rotation ticks, each row followed by its count of ticks:
The counts run from 0 to 44.
0.80,3.69,-4.22,-0.54,2.70,5.61,4.55,-0.29,-1.08,0.19,-0.62,1.16,0.07,-1.37,1.59,2.09,7.03,-3.21,-1.93,0.84,0.10,4.09,1.62	36
-1.62,3.09,-0.79,3.00,2.07,6.20,4.17,-0.83,-1.42,-0.69,1.57,2.38,-1.04,-1.85,0.12,3.27,3.91,-3.24,-0.80,2.44,4.08,0.90,2.18	31
2.86,-3.48,0.38,1.85,-1.33,0.80,3.80,4.57,3.81,-0.04,-2.40,1.69,-4.27,-2.05,-0.20,1.50,4.84,-0.77,-0.24,-1.10,0.36,3.44,2.74	3
1.71,-5.37,2.11,1.87,1.15,0.80,3.21,3.92,5.74,-0.77,0.14,2.54,-3.41,-3.49,-2.38,4.13,2.41,2.57,-1.13,0.21,1.66,2.30,3.66	7
0.07,-4.96,1.70,0.96,3.41,-0.36,3.62,0.65,-2.96,0.85,-0.40,0.23,1.68,-3.93,-3.97,2.90,5.55,-2.60,-2.82,3.48,1.84,0.08,1.92	19
0.26,4.50,-4.68,0.43,1.60,5.67,3.96,-0.60,0.30,0.53,0.56,4.42,-1.52,-1.88,-0.02,3.12,2.72,-0.85,0.39,1.61,0.41,5.09,3.34	39
-1.58,4.30,-0.79,0.95,4.56,6.58,3.09,-1.12,0.15,-1.25,0.66,0.72,-0.05,-1.19,1.01,4.22,5.13,-2.42,-1.64,0.71,1.88,1.11,2.40	33
2.89,-3.78,1.45,0.29,1.23,2.57,2.77,5.93,5.64,0.46,-1.45,1.66,-3.17,-2.82,1.16,1.40,6.34,0.12,0.01,-3.83,-0.25,2.95,2.62	1
1.56,4.63,-4.55,0.77,0.95,4.66,5.32,-0.48,-0.20,1.30,0.23,1.76,-1.57,-1.03,-0.42,2.54,4.00,-2.25,0.81,2.49,-0.81,4.28,1.82	38
-1.23,2.57,-3.99,-2.97,5.57,4.28,4.10,-0.69,3.04,0.29,0.75,2.77,-2.30,-2.09,0.24,2.28,3.72,1.49,-1.34,1.57,-0.63,3.62,2.06	42
-2.94,-1.01,1.64,0.87,5.33,4.31,2.90,-0.80,-2.31,-0.65,0.86,0.41,1.40,-3.41,0.15,4.24,5.07,-2.44,-2.79,2.83,3.66,-0.90,1.97	25
-0.42,4.54,-1.14,1.83,3.77,6.74,3.45,-0.70,-1.14,-0.44,1.91,1.52,0.03,-2.55,1.07,3.61,5.10,-3.75,-0.32,1.47,3.10,0.64,1.28	32
-2.49,-0.51,3.77,3.57,3.62,4.12,2.84,-0.61,-2.13,0.04,2.42,0.68,1.55,-3.12,-1.06,4.35,4.35,-3.18,-2.50,2.85,4.51,-2.37,1.39	24
2.78,-6.73,1.26,1.92,0.88,-2.21,4.91,4.17,0.92,0.35,-2.89,1.67,-0.80,-2.48,-3.70,2.33,4.29,-0.59,-2.22,2.06,0.33,2.42,2.96	11
0.16,-5.36,3.42,2.63,4.26,0.91,3.80,1.12,-2.35,-0.78,-1.19,-0.23,2.02,-4.92,-3.84,3.50,4.76,-1.69,-3.56,2.51,2.66,-0.37,1.59	18
0.79,-1.72,2.13,-0.44,0.30,2.24,3.57,6.35,5.51,-0.52,-0.20,1.15,-3.00,-1.95,1.82,2.14,6.11,1.91,-0.40,-3.56,1.25,1.25,3.89	0
-1.40,3.41,-0.05,-1.89,4.75,5.89,3.54,-0.40,-0.62,-1.12,0.30,0.66,-0.16,-2.34,0.42,2.81,7.05,-1.17,-2.16,0.27,2.13,1.98,0.95	34
0.09,4.95,-2.31,-1.36,4.06,5.71,3.30,0.70,-0.92,-1.06,0.78,2.20,-0.24,-1.12,0.63,2.16,5.95,-2.00,-2.17,0.05,0.44,3.59,1.53	35
-0.51,-1.63,2.66,4.60,2.21,3.06,3.87,-0.33,-4.02,0.04,0.98,1.42,0.77,-3.27,-3.40,4.16,3.53,-5.09,-1.93,4.37,4.27,-1.23,1.44	22
-1.11,0.24,0.81,1.06,3.93,4.04,2.96,-0.47,-4.03,-1.14,0.15,-0.70,2.00,-2.35,-0.25,1.94,7.21,-4.41,-1.97,2.59,1.76,-1.30,1.80	27
0.78,-3.69,1.45,3.29,2.34,1.61,4.41,1.15,-4.51,0.53,-0.31,1.18,2.83,-4.00,-4.15,3.21,4.94,-4.24,-3.04,4.46,1.72,0.31,1.46	20
2.07,-6.77,1.11,2.92,-0.51,-1.45,2.69,3.00,0.75,0.57,-1.10,2.44,-1.53,-3.06,-4.75,3.45,2.96,-0.27,-2.02,2.83,0.49,2.30,1.57	12
-0.71,3.09,-1.62,3.78,1.01,5.51,4.08,-0.80,-3.43,-0.34,1.15,1.39,0.43,-2.04,0.09,2.61,4.87,-5.07,-1.53,3.33,3.48,1.09,1.16	30
0.91,4.93,-4.08,-0.59,1.66,4.76,5.15,-1.11,-1.39,0.45,-0.74,3.16,-0.57,-0.99,-0.34,1.54,6.23,-2.70,0.03,1.54,-0.20,4.33,1.91	37
0.42,2.02,-4.31,-2.77,4.23,3.63,4.95,0.54,2.86,0.66,-0.04,2.43,-1.81,-2.47,0.01,2.45,3.55,2.16,-2.36,1.81,-0.78,4.22,2.25	43
0.16,2.34,0.84,0.68,2.65,4.20,3.44,-0.83,-4.31,-0.89,-1.11,0.96,1.21,-2.84,-0.85,2.12,6.48,-6.10,-1.31,2.86,2.51,0.92,1.49	28
-2.00,-6.00,3.35,2.96,3.61,1.45,2.06,1.73,0.73,0.16,0.86,0.83,0.65,-3.69,-4.24,4.11,1.88,1.14,-2.40,2.69,3.33,-1.17,2.89	16
-2.49,-1.36,2.49,3.89,3.16,3.78,2.53,-0.74,-2.71,-0.21,2.33,1.32,0.36,-3.53,-2.55,4.47,2.54,-3.28,-1.88,4.16,2.82,-1.05,2.64	23
2.95,-4.36,0.32,3.68,-2.07,1.17,4.03,4.22,4.06,0.95,0.08,2.44,-4.17,-2.25,-1.59,2.64,3.65,1.03,0.49,0.04,2.12,3.32,3.69	5
0.80,-4.04,0.56,2.53,-0.11,0.59,1.63,5.05,4.84,0.78,-0.43,3.74,-3.12,-3.61,-1.90,4.03,0.71,0.71,-0.90,-1.06,3.32,1.96,3.57	6
2.78,-2.15,-0.09,1.84,-1.11,1.14,3.05,5.43,4.65,-0.13,-1.81,1.25,-2.86,-1.13,0.52,1.18,6.14,0.08,-0.59,-2.58,-1.24,3.89,3.26	2
-0.48,4.29,-4.53,0.38,3.45,4.76,4.12,-1.18,1.84,0.29,2.09,3.26,-2.40,-0.79,0.45,3.30,2.97,1.00,-0.58,1.81,1.98,3.60,2.34	40
-0.12,2.32,0.23,3.59,0.82,4.45,4.91,-0.83,-4.27,-0.60,-1.41,1.58,1.07,-2.54,0.35,2.89,7.02,-5.41,-0.27,3.55,2.88,0.53,1.06	29
0.47,-5.26,2.21,3.34,2.85,0.54,2.42,1.05,1.90,-0.53,0.48,2.18,-0.72,-5.19,-4.31,5.07,1.19,-0.08,-1.62,3.37,3.06,0.06,2.08	15
1.81,-5.82,2.46,3.75,0.43,-0.73,4.81,3.00,0.58,-0.04,-0.92,2.08,-1.45,-4.22,-3.27,3.64,1.75,-0.82,-1.12,3.75,2.33,1.00,2.93	13
-0.49,-5.34,2.61,4.12,0.31,0.44,3.66,2.95,1.86,-0.58,-0.33,2.58,-0.82,-4.89,-4.48,3.10,2.47,-0.01,-1.43,4.29,3.45,0.96,2.58	14
3.20,-2.93,1.14,3.54,-1.61,1.72,4.61,5.19,4.15,1.03,-1.14,2.32,-4.29,-0.57,-0.40,2.41,3.19,-0.18,0.49,0.06,0.39,2.83,3.55	4
-1.97,-0.62,2.77,2.18,4.40,4.17,2.54,-1.26,-3.24,-1.44,0.74,-0.14,2.30,-3.68,-1.09,2.93,7.52,-4.47,-2.90,0.24,2.29,-0.66,1.87	26
1.98,-6.06,1.98,0.84,2.17,-0.36,2.78,3.70,4.36,0.97,-1.25,1.44,-2.65,-3.62,-1.56,3.33,3.13,2.28,-1.54,-0.53,0.84,1.65,3.77	8
-0.74,-2.52,1.83,3.73,0.61,0.54,3.70,-0.08,-3.69,1.28,-1.36,1.39,2.06,-3.59,-3.43,2.98,3.43,-4.40,-1.36,5.59,2.90,-0.54,1.35	21
1.55,-7.20,1.37,0.77,2.14,0.00,3.26,2.59,1.59,0.54,-1.97,0.27,-0.62,-3.05,-3.99,1.96,3.97,0.40,-3.05,0.82,-0.16,2.49,3.40	10
